Each row is where one point has got to under a steady rotation. How many ticks took it there?
The counts run from 0 to 121.
[ 1.54  1.58  1.35  3.74 -0.56 -4.13  1.78 -0.73 -0.89 -1.18  1.75 -2.90
  1.24  0.86 -3.19 -1.48  1.16 -0.03] | 121
[ 0.59 -3.29  0.68 -0.06  1.47  0.82  1.30  0.54 -2.95 -4.07  2.44  0.07
  0.63  1.79 -1.02 -2.08  2.21  0.90] | 7
[-1.06  0.72 -0.51  0.88  1.83 -0.19  0.03 -0.17 -2.84 -1.12 -4.62  2.38
  0.52  2.60 -0.98  0.62  0.46 -1.95] | 28
[-0.72  2.93  3.02  2.54 -2.77  1.13  3.60 -1.44 -0.85  2.50 -1.42 -2.37
  1.50 -0.68 -4.09  0.00  1.36 -1.14] | 119
[-0.84  1.95  2.31 -0.70 -0.63  5.73  2.11 -1.49 -0.91  1.10 -2.76  0.30
 -1.55  2.53 -0.12 -0.22 -1.63 -1.41] | 17
[ 0.02 -0.87  2.48  0.75  1.46  3.05  0.40 -0.27 -1.79 -2.31 -4.32  1.36
 -1.52  2.97 -0.63 -1.37 -0.04 -3.10] | 16
[ 1.99  0.86 -2.42  3.27 -0.68 -1.05  2.96  0.09 -1.05  0.75  1.63 -1.24
  0.49  1.10 -3.59 -1.19  1.41  0.52] | 89
[ 1.63 -1.06  0.51  1.05  1.76  2.54  0.18  0.06 -3.80 -1.54  1.45 -1.26
 -0.45  0.22 -1.61 -0.27  5.08  0.26] | 32
[ 0.45  0.43  1.47  3.17 -0.21  4.02  0.02 -1.00 -2.37 -3.21  2.82 -2.67
 -0.70  1.72 -1.01 -3.12  2.97  1.08] | 70
[ 2.79 -2.94  0.22  2.74  0.28 -0.48  0.44  1.23 -4.59 -2.64  1.57 -1.35
  1.07  2.37  0.40 -0.16  3.60 -0.31] | 64
[-0.38 -0.72 -1.22  0.95 -2.17  3.66  2.68  1.72 -0.43 -4.67  0.97 -0.86
  1.78  0.48  0.58 -0.96  0.70  0.91] | 77
[ 1.76  1.58  1.22  2.68 -1.36  2.23  2.47  0.48 -2.13  0.97  1.25 -1.58
 -0.96  0.48 -4.28  0.41  0.66 -0.38] | 88
[-0.98 -2.58  0.63  1.42 -2.00 -2.30 -0.69  0.17 -0.35 -4.13 -1.93 -2.25
  0.93 -0.16 -0.04 -0.59 -2.23  1.21] | 103
[ 1.31  2.78 -1.18  2.35 -1.19  3.44 -0.36 -0.18 -3.16  1.82 -0.33 -3.49
 -0.86  1.76 -1.69 -2.59 -0.45 -1.00] | 50
[ 1.75 -1.87 -0.61  2.51  3.06 -0.31 -0.70 -0.83 -1.13 -4.56 -0.82 -1.22
  0.07  0.63 -2.83 -1.93  1.60  0.00] | 33
[-0.14 -1.01  0.18  3.90  2.33 -0.91  1.32 -0.67 -0.90 -2.03 -4.62 -0.59
  1.28  1.98 -2.25 -0.18 -2.44 -1.60] | 53
[-0.33 -0.10  0.74  0.93  0.53  1.45  2.29 -3.89 -1.06  0.85 -4.74 -1.65
 -0.86  4.58 -0.13  1.12 -1.45 -0.27] | 23
[ 2.06 -0.16 -0.38  4.90 -1.54 -0.99  2.95  1.12 -0.99 -2.03  0.24 -2.13
 -0.03  3.12 -1.55 -2.94  1.08 -0.21] | 83
[ 2.97 -1.14  2.43  2.07 -1.22 -0.20  3.25 -0.20 -2.97  0.55  0.60 -1.72
  0.00  1.46 -0.91 -0.40  5.64 -0.73] | 63
[ 0.88 -1.90  1.51  0.23  4.83  2.78  0.34 -2.43 -1.63 -1.33 -1.96  1.50
 -0.96  0.91 -0.94  0.26  1.00 -0.32] | 3
[-0.90 -1.54  1.10 -0.41  1.99  3.20  1.13 -1.06 -3.53 -4.29 -2.44  2.58
  1.01 -1.30 -1.70  0.34  0.53  0.12] | 9
[-0.37 -3.43  2.00  0.84  0.08  4.17  2.29 -0.48 -1.95 -0.52  2.60  1.56
 -1.49  2.49 -0.97 -1.29  1.56  0.54] | 6
[-1.55  3.21  2.22  0.14  1.15  2.36  0.08 -1.30 -3.48  0.16 -4.02  0.33
 -2.02 -0.74 -3.51  0.05  1.53 -2.61] | 29
[-1.29 -3.06  1.62  0.53 -0.09 -2.26  1.44  1.95 -2.39 -3.33 -1.38  0.34
  2.78 -1.82 -1.27 -0.52  2.25  0.09] | 97
[ 1.21 -2.18  1.90  3.14 -0.11 -1.10  2.11  1.00 -1.23 -0.23 -3.25 -2.17
  2.51 -1.18 -2.63  1.40 -0.05 -0.74] | 92
[ 1.36 -1.37  0.31  2.70 -3.70  0.34  3.46  0.37 -3.64 -1.29  2.34 -0.29
  0.98  2.22 -1.27 -1.19  2.89  1.95] | 95
[-0.26  0.22 -1.62  3.87  1.21  2.04  0.77  0.73 -2.57 -2.22  1.85 -3.35
  0.01  1.91 -1.04  0.33  2.27 -1.22] | 51
[-1.85  0.38  1.27 -0.26 -0.65  1.29  3.36 -0.17  0.38 -0.82 -4.92  0.81
  0.59  0.89 -3.38  0.25 -2.49 -2.54] | 86
[-2.21 -1.41 -0.61  3.49  2.60  0.03  0.96 -1.57 -2.68 -0.46 -4.95 -1.21
  1.27  1.65 -0.27  0.88 -2.85 -1.62] | 22
[-1.21 -3.11 -1.00  1.94  2.04  1.99  0.21  2.07 -3.59 -4.71  1.87 -0.95
 -0.18  0.48 -0.48  0.56  1.72 -0.37] | 39
[-1.13  1.65  2.77  2.22 -4.49 -0.19  4.09 -1.33 -1.08  0.69 -2.95 -2.44
 -0.14  2.80  0.34 -0.15  1.32  1.03] | 113
[ 0.06 -1.83  2.70  1.90  2.74  2.33  0.97 -2.19 -2.09  1.70 -1.98  0.36
 -1.75  3.18 -0.61  1.11  0.31  0.35] | 4
[-1.01 -2.27  1.95  1.90  0.59 -2.06  2.01  0.68 -3.22 -3.68 -1.99  0.55
  0.50 -0.22 -2.06 -1.54  3.40 -0.86] | 65
[ 0.00  1.50 -0.99  1.45 -4.61 -3.32  3.26  1.22 -0.32 -2.65 -0.77 -0.68
  1.32  1.72 -1.83 -1.88  1.31  0.22] | 115
[ 1.92  1.35  0.08  2.09  0.43 -0.22  3.24 -0.26 -3.64 -2.96  0.31  0.34
 -0.17  3.54 -0.90 -0.43  2.83  0.18] | 26
[-0.93 -0.55  2.74  1.42 -3.18  1.11  2.64 -0.42  0.56 -2.89 -3.35 -3.60
  0.81 -0.44 -0.74  0.29 -2.07 -0.53] | 105
[ 0.05 -0.89 -1.86  4.16  0.19 -1.37  1.56  1.92 -1.15 -0.44 -1.61 -1.76
 -0.15  0.24 -2.05  0.24  2.78  2.21] | 90
[ 1.69 -1.86  1.49  3.38 -0.75 -0.01  3.40 -0.46 -2.12 -3.60  1.82 -0.91
  1.40 -0.77 -0.71 -0.47  2.21  0.93] | 96
[-0.61 -4.24 -1.27  2.82 -0.05  0.44 -0.86 -0.17 -1.19 -2.66  0.45 -2.80
  1.50 -0.56 -3.06 -0.93 -1.03  0.14] | 71
[ 0.99 -1.16 -0.44  3.71 -1.05 -1.32  2.37 -0.22 -1.75 -3.47 -5.20 -1.84
  1.02  1.70 -1.39 -0.17 -0.86 -2.53] | 85
[ 0.52 -3.17  4.12  0.08  0.09  3.94  1.93  0.25 -1.80 -0.73 -2.60  1.08
 -0.85 -1.26 -2.76  2.79  2.40 -1.36] | 36
[-3.11 -1.11  2.12  1.40  1.83  4.35  0.93 -4.02 -3.29 -2.08 -0.46  1.30
  1.62 -1.29 -1.09  1.02 -2.43  1.26] | 10
[ 1.78  2.20 -1.47  2.75  1.20  3.81  0.26  0.29 -3.31 -0.78  0.73  0.66
  1.51  0.65 -3.89 -0.93  1.91  2.33] | 0
[-2.29 -2.91 -0.42  3.13  1.80 -1.13  2.19 -0.38 -1.96  0.24 -3.76  0.33
  0.83 -2.43 -3.14  3.44 -0.83 -1.43] | 60
[-0.97  2.34  1.09  1.15 -1.63  1.48  2.94  1.28 -3.37  0.30 -2.85 -2.02
 -1.00 -0.02 -4.15 -0.89  0.02 -1.93] | 87
[ 0.19 -1.04  2.55  1.03 -4.75  2.88  0.22  0.34 -0.75  0.97 -3.49 -2.59
 -0.09 -0.20 -1.72 -1.65 -1.56 -1.98] | 106
[-4.55 -0.47 -1.99  2.44  0.59  1.04  2.03  0.23 -2.98 -1.68 -2.83 -2.00
  2.60 -0.76 -2.16  1.92 -1.06 -1.53] | 79
[-2.51  2.25  2.57  0.49  0.14  3.87  3.40  0.08 -3.22 -1.04 -3.57 -2.19
  0.08 -0.74 -2.95  0.13  0.19 -1.74] | 48
[-0.57 -1.48  1.38  1.23  0.67  1.75 -0.03 -1.56 -2.00 -5.00  0.58 -0.08
  0.85  1.35  2.09 -2.27 -1.51  0.93] | 14
[-0.16  0.28  1.42  3.16 -0.09 -0.07  3.69 -1.04 -3.61  3.05 -1.16 -0.46
  0.60  1.40 -1.34  0.77  3.70 -1.24] | 62
[ 3.03 -0.43  0.89 -0.44  0.54  4.05  2.44 -2.17 -2.82  2.57  0.00  1.56
 -0.74  2.31 -1.12  0.15  2.30 -0.36] | 5
[ 0.82  0.20 -0.63  2.92  2.25 -0.50 -1.92  0.33 -2.72 -3.36  0.82  0.29
  0.63  0.91 -4.57 -0.70  1.29  0.69] | 1
[-1.68 -2.71  2.75  1.38  0.44  4.65  1.52 -2.76 -2.09  3.49 -2.04 -0.60
  0.82  0.58 -1.39  1.58 -1.54 -2.06] | 42
[-3.76  0.58  1.55  1.34 -2.15  1.56  2.95 -1.45 -2.11  0.68 -3.04 -3.20
  2.52  1.28 -0.62 -0.98 -1.76 -1.55] | 80
[-0.03 -1.39  1.14  3.41 -0.42 -1.74  3.27 -0.69  0.00  1.11 -3.14 -1.90
  2.01  1.26 -0.19  2.62 -2.27 -0.97] | 111
[ 0.47 -2.56  3.16  1.12 -1.69  0.30  3.04 -1.61 -1.82  2.59 -3.29 -0.63
  0.21 -1.29 -1.69  0.52 -0.40  0.11] | 93
[-3.81  0.31 -0.01  0.45 -2.77 -1.38  2.88 -0.80 -1.70 -2.29 -3.86 -1.29
  1.42  0.23 -3.60  2.15 -0.22  0.42] | 117
[ 0.57  2.82  0.13  3.22 -0.07 -0.16  0.27 -0.91 -1.85  0.95  1.91 -3.50
 -0.49  1.22 -0.13 -0.50  2.02  0.29] | 82
[-1.21 -1.53  1.73  2.81  2.95  2.53 -0.04  0.19 -3.30 -4.95 -0.70  0.32
  0.70  0.36 -2.61  0.74 -1.62 -0.10] | 40
[-1.68 -2.48 -2.72  3.02  0.30 -0.45  2.68 -0.66 -0.78 -3.41 -2.53 -1.86
  0.07 -0.20 -1.72 -1.09 -3.08  1.78] | 110
[-1.57 -2.19  2.46  2.17 -2.02 -2.16  0.37 -0.52  1.27 -4.33 -2.62 -0.38
 -0.20  1.23 -1.28 -0.90 -1.13  0.17] | 104
[ 2.11 -3.44  0.78  2.92 -1.15 -1.66 -1.50  0.10 -1.50 -2.20  2.35 -5.36
  1.39  0.79 -1.66 -2.54  3.28  1.62] | 102
[-2.70 -4.58  0.84  2.70  2.20  3.83  1.98 -1.67 -1.58 -1.48 -2.01 -1.99
  0.37 -1.32 -1.42  2.31 -1.57 -1.54] | 41
[ 0.09 -0.38  3.66  1.27 -2.81  4.91  1.13 -0.11 -2.36  0.67 -1.34 -1.57
  0.53 -1.23 -2.71  0.12  1.95 -0.14] | 68
[-0.62 -0.63  2.30  1.21  1.12  5.56 -0.12 -2.94 -2.70 -1.50  2.62 -2.46
 -0.83  3.03  1.16 -1.38  0.48 -1.08] | 12
[-3.65 -0.61 -1.18 -0.63  0.93  1.34  0.92  0.47 -3.32 -4.83 -1.57 -1.79
  1.94  3.30  1.00 -0.44 -1.10 -1.56] | 46
[-1.58 -0.64  3.22  2.16 -1.06 -0.97  2.25 -0.42 -1.21 -2.16 -1.76 -2.17
  2.00 -3.08 -1.56  1.30 -0.38  0.01] | 98
[ 0.27 -1.61  0.76  1.03  1.04  1.62 -1.41 -0.74  0.05 -3.67 -3.48 -0.78
 -1.43  2.83  0.90 -1.75 -3.22 -1.81] | 15
[-2.69 -0.56 -1.93  2.09  2.50 -1.13  3.57  0.79 -3.48 -1.60 -2.56  1.24
  2.12  0.97 -4.40  1.20 -0.88  0.64] | 59
[ 0.65 -0.79  1.20  2.43  0.37  2.94 -0.92 -2.00 -2.49 -3.37  1.13 -3.47
 -1.04  0.72  1.92 -2.65  1.95  0.29] | 13
[ 1.14 -2.31  1.99  2.94 -2.33  1.69  4.76 -1.08 -3.18  2.54  0.10 -0.80
  0.67 -1.07 -1.95  0.26  2.89 -0.44] | 94
[ 0.76 -2.10 -0.32  3.44  2.57  1.17  0.68 -2.09 -1.18 -3.84 -0.44  2.49
 -1.56  2.24 -3.44  1.50  0.00 -0.29] | 2
[ 0.67 -3.07 -0.07  4.83 -0.03 -1.89  2.54  0.06 -1.38 -2.37 -1.98 -1.35
 -0.26 -1.33 -3.73  2.48 -0.87 -0.32] | 91
[-1.31 -2.20  1.86  2.29 -1.04 -0.40 -0.25 -0.36 -2.25 -2.67 -3.20  1.75
  0.39  0.09 -1.53 -0.71  1.80 -1.68] | 66
[ 0.00 -0.22  2.92  0.39 -1.14  0.63 -0.73  1.75 -3.08 -1.20 -2.81 -0.56
 -0.84 -1.00 -2.21 -0.61  1.79 -1.28] | 67
[ 1.78  1.89  1.09  1.21  2.11  4.05  2.50 -2.80 -2.15  1.45  0.72 -0.84
 -0.68  4.53 -0.99 -0.52  0.86 -0.80] | 24
[-0.06 -1.54  2.43  1.54 -0.86  3.54  0.53 -1.47 -3.08 -0.67  2.83 -2.44
 -1.12  2.32  2.07 -0.66  1.41 -0.56] | 44
